(in the rows, 128 means zero)
One turn moves each row of this set onto another row. After a few examples, where does it send each row asked below?
k692: [176 143 157 123 118 102 110 100 151 124 172 131 147 119 111 109 128 104
 131 141 134  95  90 132 120 116  76 130 125 125 108 133 139 145 135 150
 145 128 163  92 132]
k458: [108 124 104 119 125 119 109 137  70 132 137 134 116 128 148 143 113  66
 142 115 130  90  91 136 123  78 110 132 113  92 117 153 144 139 158 141
 164 134 109 117 123]
k124: [207 129 109 107 152 143 107  94 130 132 130 103 160 149 129 131 146 118
 119 132 127 136 125 141 140  90  94 124 129 149 127 122 113 145 165 116
 146 146 153 158 144]
k936: [169 128 117 115 122 164 114  99 140 152 139 147 161 145 147 133  89 123
 181 131 146 144 121 138 140  93  96 128 125 125 109 119  93 124 171 121
 138 150 155 166 125]
k160: [150 152 119 148 147 115 151 180 137 123 104 127 104 118 140 144 134 124
 104 162 142 155 122  93 127 141 130 113 113 160  88 137 132 161 158 107
 130 143 114 110  97]
k821: [137 103 121 123 130 145 166 153 139 141  86 143 111 146 119 123 129 123
 114 157 113 123 158 124 146 143 101 139 145 126 160 140 107 117 145 126
 112 123 128 152 144]
k553: [129 156 150 137  87 150  95  97 151 111 173 138 123 103 137 112  93 115
 159 118 138 122 132 135 122 108 115 157 111 138  84 135 100 111 135 154
 169 122 171  99 136]
k550: [157  92 114 140 109 102 157 119 157 137 111 142 106 151 129 113 115 118
 149 124 115 135 135 122 136 156 124 137 129 105 146 139  97 114 122 152
 116 114 149 170 148]
k20: [129 102  87 126 120 149 151 149 137 121 110 140 100 142 121 119 114 111
 105 134 106 137 166 120 156 128 122 137 117 124 151 159  89 104 133 140
 134 103 131 162 142]
k555: [136 111  94 132 129 122 148 121 148 136 132 144  84 145 111 129 110  98
 127 134 116 139 155 116 143 147 139 160 111 123 157 137 104 116 134 155
 116 117 141 160 170]
k445: [148 132 169 135 128 127 120 147  93 156 159 140 106 123 121 127 140 139
 183 112 162 123  96 116 120 107 185 126 157 120 120 146 130 136 112 141
 126 138 135 127 107]
k322: [165 141 132 109 144 168 109  88 124 114 110 108 144 122 166 110 143 132
 162 120 131 146 154 113 153 102 112 162 145 165 131 114 103 119 154 108
 156 131 120 147 154]
k995: [ 96 126 140 140 106 160 136 135  64 125 110  96 106 121 169 131 115  89
 146 113 121 105 113 148 109  81 132 140 139 125 103 133 125 136 143 124
 164 143 104  99 142]
k353: [149 140 128 155 117  80 145 145 163 120 116 131 101 120 162 128 116 126
 145 137 140 163 110  92 119 155 153 113 110 139  70 131 128 155 133 120
 129 137 125 126  99]
k778: [ 99 122 144 125 106 105  88 129  97 142 116 110 117 132 183 149 135 107
 175 104 131  79 124 149  99  88 131 140 114 101 100 130 125 137 155 129
 146 142 149 124 136]
k148: [137 154  98 148 130 121 129 176 138 105 114 134  95 109 155 131 119 121
 117 129 141 164 135  81 135 134 146 121  94 152  82 153 112 140 150 121
 156 120 115 124  87]
k944: [115 131 132 101 141 122  90 153 105 131 161 160 115 115 123 140 155 135
 138 134 143 121 126 129 154  87 187 113 134 112 116 176 136 127 120 124
 148 135 126 147  89]
k571: [138 131 142 123 129 129 109 125 106 133 175 118  92 126 116 135 147 128
 129 122 137 139 122 140 123  93 224 122 135 135 106 151 133 141 100 136
 137 143 145 136 123]
k299: [128 106 140 127 130 102 129 136  83 123 126  80 129 135 162 132 152  95
 128 122 106  76 100 155 118  75 123 111 129 112 103 135 138 159 132 120
 141 137 127 105 143]
k150: [159 130 108  80 143 148 106  96 137 116 162 120 154 139 157  96 106 100
 160 126 119 127 125  88 169  77 102 132 118 138 136 132 117 134 141 119
 127 106 109 147 142]
k245: [135 143 135 126 131 126 124  93 146  83 171 139 136  97 119 114 135 104
  98 161 108 128 123 156 161 103 106 137 124 142  92 150 131 127 126 134
 181 138 136  94 142]
k889: [156 125 116 103 125 157 142  58 146 122 155 124 142 141 144 114  91  94
 149 151 116 166 113 136 149  99 126 132 134 142 109 109 127 141 137 111
 134 158 115 154 158]
k437: [149 143 176 128  81 157 122  94 147 100 112 115 141 105 138  95 129 129
 119 143 123 124 122 147 111 120  89 135 158 149  90 134 125 123 129 124
 177 137 146  98 115]
k540: [167 124 150 109 114 137 115 143  91 141 134 121 115 132 108 114 146 125
 121 121 146 125  86 119 108  96 170  97 166 121 126 164 151 147 107 131
 142 132 119 140  80]
k747: [120 161 150  98 113 161  84 138 140 119 153 145 144 110 122 115 115 114
 120 151 135  87 137 117 134  94  67 142 118 141 115 150 125 127 157 129
 151 117 146  90 113]
k192: [154 146 125 139 110 115 130 179 155 136 111 114 107 135 150 134 107 128
 121 138 145 140 119  85  98 132 135  98 102 147  79 133 122 164 149 115
 114 128 139 121  84]
k952: [146 157 101 140 138  87 121 152 153 118 144 131  85 121 142 138 113 101
 119 138 141 155 119  74 121 144 158 129  83 148  90 137 137 161 146 131
 127 126 124 121 111]
k827: [116 146 155  99 121 161 100 138  94 147 121 146  98 119 114 138 147 128
 124 145 152 135 128 125 114 105 183 134 165 136 126 155 159 133 131 114
 146 155 110 137  94]
k72: [111 118 114 127 106 100 107  90  93 117 117 112 104 126 160 148 138  76
 126 117 117 117 107 171 106  99 147 136 124 104  93 138 148 138 142 131
 183 159 127 135 139]
k18: [157  99 123 122  99 138 150 135 155 151  91 117 106 166 118 116 114 119
 115 136 114 117 147 117 111 144 113 129 135 124 153 133 106 128 132 137
  99 113 152 162 142]

k150 goes to k889
k821 goes to k20
Now find these:
k747 goes to k245
k148 goes to k952
k571 goes to k445
k995 goes to k458

